In the data rows, the value 50 means zero.
How far apart are the two rows of each pair, measured in a hidden way? 0 means very close, and 20 very far. Two or three weighted sums of its numbers give each row a place; it is the straight-line distance between the places.
tensor([56, 46, 45, 34, 35, 35, 44, 46, 25, 48])
tensor([63, 75, 45, 61, 84, 68, 32, 26, 78, 58]) -> 13
tensor([33, 63, 62, 61, 44, 88, 26, 44, 86, 24])
tensor([52, 49, 47, 48, 55, 60, 58, 53, 59, 48]) -> 4
tensor([41, 41, 47, 56, 32, 38, 51, 48, 32, 57])
tensor([31, 61, 42, 36, 46, 58, 75, 74, 63, 54]) -> 13
tensor([61, 36, 47, 46, 47, 49, 47, 57, 25, 57])
tensor([29, 54, 69, 28, 64, 37, 71, 64, 32, 32]) -> 5
tensor([62, 52, 53, 51, 57, 45, 48, 54, 44, 42])
tensor([43, 36, 58, 66, 59, 65, 45, 37, 78, 64]) -> 5
tensor([39, 61, 43, 44, 37, 45, 63, 76, 41, 45])
tensor([50, 52, 51, 49, 54, 70, 45, 49, 75, 55]) -> 3
tensor([41, 39, 85, 62, 49, 41, 55, 40, 46, 22])
tensor([53, 70, 37, 36, 49, 41, 55, 66, 53, 57]) -> 5
tensor([44, 50, 62, 38, 46, 51, 61, 54, 40, 45])
tensor([52, 56, 55, 51, 53, 31, 36, 41, 53, 75]) -> 11
tensor([61, 60, 56, 14, 39, 36, 49, 43, 34, 52])
tensor([42, 48, 64, 54, 32, 73, 57, 49, 70, 44]) -> 17
tensor([63, 54, 40, 50, 78, 65, 35, 47, 65, 58])
tensor([32, 50, 62, 33, 55, 42, 53, 57, 48, 47]) -> 13
tensor([41, 45, 47, 28, 46, 58, 50, 59, 48, 31])
tensor([9, 38, 93, 29, 48, 50, 58, 63, 69, 13]) -> 9
tensor([55, 38, 36, 48, 35, 45, 51, 59, 26, 60])
tensor([48, 31, 44, 46, 38, 34, 44, 40, 32, 55]) -> 6
tensor([61, 52, 55, 43, 46, 61, 39, 46, 60, 55])
tensor([40, 53, 67, 48, 38, 58, 68, 65, 50, 34]) -> 6
tensor([56, 50, 39, 72, 68, 61, 23, 24, 69, 63])
tensor([41, 57, 42, 36, 42, 55, 55, 65, 60, 62]) -> 8
tensor([78, 57, 40, 45, 47, 57, 39, 32, 43, 52])
tensor([36, 52, 80, 46, 67, 54, 69, 59, 51, 29]) -> 7
tensor([30, 69, 49, 32, 39, 28, 72, 84, 2, 16])
tensor([57, 41, 51, 35, 39, 45, 51, 55, 37, 51]) -> 2
tensor([67, 68, 51, 47, 55, 38, 50, 48, 46, 54])
tensor([63, 61, 20, 73, 72, 48, 23, 40, 55, 79]) -> 2
tensor([62, 64, 41, 45, 43, 55, 53, 61, 54, 60])
tensor([40, 51, 20, 36, 59, 36, 48, 57, 39, 60]) -> 10
tensor([59, 48, 51, 71, 51, 58, 47, 27, 36, 59])
tensor([57, 52, 34, 62, 60, 45, 48, 28, 50, 61]) -> 2
tensor([47, 74, 49, 42, 46, 31, 38, 57, 50, 54])
tensor([65, 62, 48, 56, 39, 36, 48, 45, 51, 56]) -> 8
tensor([43, 48, 23, 48, 52, 52, 43, 60, 68, 78])
tensor([61, 44, 60, 60, 40, 35, 46, 49, 58, 56]) -> 4
tensor([64, 69, 59, 53, 64, 44, 52, 57, 52, 49])
tensor([57, 58, 38, 59, 54, 70, 39, 43, 54, 49]) -> 5
tensor([65, 48, 62, 79, 65, 67, 42, 18, 70, 43])
tensor([45, 29, 63, 72, 62, 42, 39, 21, 27, 51]) -> 18
tensor([72, 61, 26, 41, 29, 20, 50, 45, 50, 63])
tensor([48, 47, 53, 43, 55, 49, 43, 48, 56, 46]) -> 1
tensor([38, 55, 68, 40, 63, 60, 62, 70, 58, 36])
tensor([58, 57, 55, 57, 78, 65, 33, 33, 74, 51]) -> 5
tensor([6, 37, 53, 41, 59, 42, 58, 63, 30, 46])
tensor([52, 40, 52, 58, 46, 46, 58, 56, 41, 73]) -> 7
tensor([39, 52, 50, 36, 37, 36, 49, 44, 24, 51])
tensor([50, 49, 72, 49, 62, 58, 53, 46, 51, 47]) -> 10
tensor([33, 38, 57, 38, 43, 70, 56, 59, 58, 34])
tensor([39, 50, 55, 42, 58, 46, 71, 60, 47, 37]) -> 2
tensor([61, 60, 41, 30, 46, 36, 55, 66, 39, 61])
tensor([49, 49, 42, 40, 55, 61, 54, 47, 58, 56]) -> 6
tensor([46, 44, 56, 37, 53, 54, 48, 55, 48, 36])
tensor([37, 57, 69, 38, 37, 47, 50, 54, 40, 31]) -> 4
tensor([39, 31, 54, 42, 50, 52, 65, 65, 36, 42])
tensor([46, 75, 21, 43, 61, 55, 51, 61, 54, 71]) -> 3
tensor([68, 49, 64, 55, 29, 40, 45, 51, 22, 40])
tensor([45, 52, 48, 23, 43, 65, 34, 41, 26, 28]) -> 1
tensor([58, 74, 19, 49, 58, 47, 46, 52, 64, 89])
tensor([41, 52, 31, 60, 40, 34, 75, 57, 53, 72]) -> 3
tensor([62, 31, 60, 58, 56, 37, 43, 42, 47, 52])
tensor([48, 32, 51, 42, 45, 56, 59, 67, 37, 60]) -> 5
tensor([52, 40, 56, 59, 62, 40, 42, 35, 43, 44])
tensor([55, 66, 48, 38, 48, 62, 54, 52, 48, 48]) -> 8
tensor([57, 47, 55, 61, 38, 22, 61, 53, 36, 38])
tensor([43, 60, 37, 48, 73, 59, 55, 46, 54, 46]) -> 5
tensor([58, 32, 58, 66, 57, 58, 46, 41, 46, 36])
tensor([35, 59, 31, 34, 35, 51, 47, 67, 62, 52]) -> 11
tensor([67, 74, 37, 70, 60, 48, 28, 24, 64, 44])
tensor([69, 36, 49, 70, 44, 43, 38, 41, 70, 70]) -> 7
tensor([57, 47, 63, 50, 50, 58, 44, 50, 77, 68])
tensor([49, 55, 44, 48, 76, 51, 26, 47, 47, 75]) -> 10
tensor([56, 65, 45, 51, 55, 55, 38, 31, 47, 40])
tensor([69, 64, 40, 71, 43, 41, 32, 36, 60, 70]) -> 4
tensor([38, 46, 56, 56, 34, 40, 67, 57, 41, 33])
tensor([65, 50, 51, 58, 38, 38, 43, 51, 42, 62]) -> 6
tensor([30, 52, 42, 42, 32, 32, 64, 72, 45, 61])
tensor([67, 67, 37, 56, 56, 29, 49, 42, 48, 37]) -> 15
tensor([25, 45, 47, 39, 63, 59, 64, 61, 50, 29])
tensor([47, 40, 54, 50, 68, 66, 44, 45, 62, 39]) -> 3
tensor([60, 49, 46, 56, 65, 46, 35, 23, 45, 58])
tensor([52, 49, 36, 36, 57, 46, 35, 61, 44, 73]) -> 7
tensor([37, 56, 52, 52, 42, 38, 60, 61, 43, 54])
tensor([48, 56, 58, 50, 55, 55, 57, 62, 54, 58]) -> 4
tensor([45, 39, 53, 60, 28, 82, 36, 47, 56, 33])
tensor([44, 55, 20, 48, 61, 67, 49, 45, 65, 68]) -> 6
tensor([41, 46, 50, 51, 34, 44, 58, 69, 45, 55])
tensor([56, 37, 17, 54, 26, 55, 36, 51, 60, 84]) -> 1
tensor([70, 58, 63, 47, 30, 19, 42, 31, 46, 53])
tensor([17, 33, 80, 22, 16, 40, 50, 63, 56, 23]) -> 8
tensor([54, 36, 58, 44, 54, 50, 38, 37, 51, 45])
tensor([61, 63, 40, 49, 37, 42, 51, 59, 55, 79]) -> 6
tensor([55, 56, 57, 40, 34, 46, 52, 59, 57, 52])
tensor([44, 61, 46, 46, 35, 33, 61, 63, 36, 43]) -> 1
tensor([59, 28, 73, 70, 48, 40, 40, 21, 44, 26])
tensor([49, 36, 42, 53, 60, 47, 45, 45, 59, 58]) -> 7
tensor([46, 37, 78, 54, 62, 32, 55, 41, 59, 30])
tensor([54, 50, 39, 38, 41, 45, 50, 48, 69, 71]) -> 5
tensor([51, 47, 19, 35, 42, 47, 40, 50, 52, 49])
tensor([35, 49, 45, 44, 51, 50, 52, 54, 61, 40]) -> 3
tensor([61, 53, 46, 47, 66, 65, 42, 41, 64, 57])
tensor([81, 40, 44, 54, 37, 25, 53, 57, 44, 90]) -> 11
tensor([50, 56, 58, 46, 54, 58, 56, 49, 58, 42])
tensor([48, 41, 68, 72, 44, 64, 32, 36, 50, 41]) -> 5
tensor([64, 57, 48, 52, 32, 65, 34, 40, 49, 51])
tensor([31, 53, 43, 48, 69, 71, 65, 66, 45, 31]) -> 8
tensor([43, 51, 32, 37, 39, 36, 67, 64, 28, 49])
tensor([53, 53, 64, 46, 57, 56, 69, 72, 51, 33]) -> 10
tensor([53, 59, 37, 48, 52, 67, 44, 62, 72, 59])
tensor([56, 32, 32, 39, 40, 56, 33, 52, 47, 63]) -> 10
tensor([35, 69, 63, 29, 33, 41, 63, 61, 47, 32])
tensor([30, 64, 23, 77, 77, 77, 25, 26, 77, 52]) -> 9
tensor([38, 48, 23, 65, 31, 56, 54, 64, 44, 70])
tensor([67, 57, 39, 38, 40, 27, 42, 42, 28, 62]) -> 12
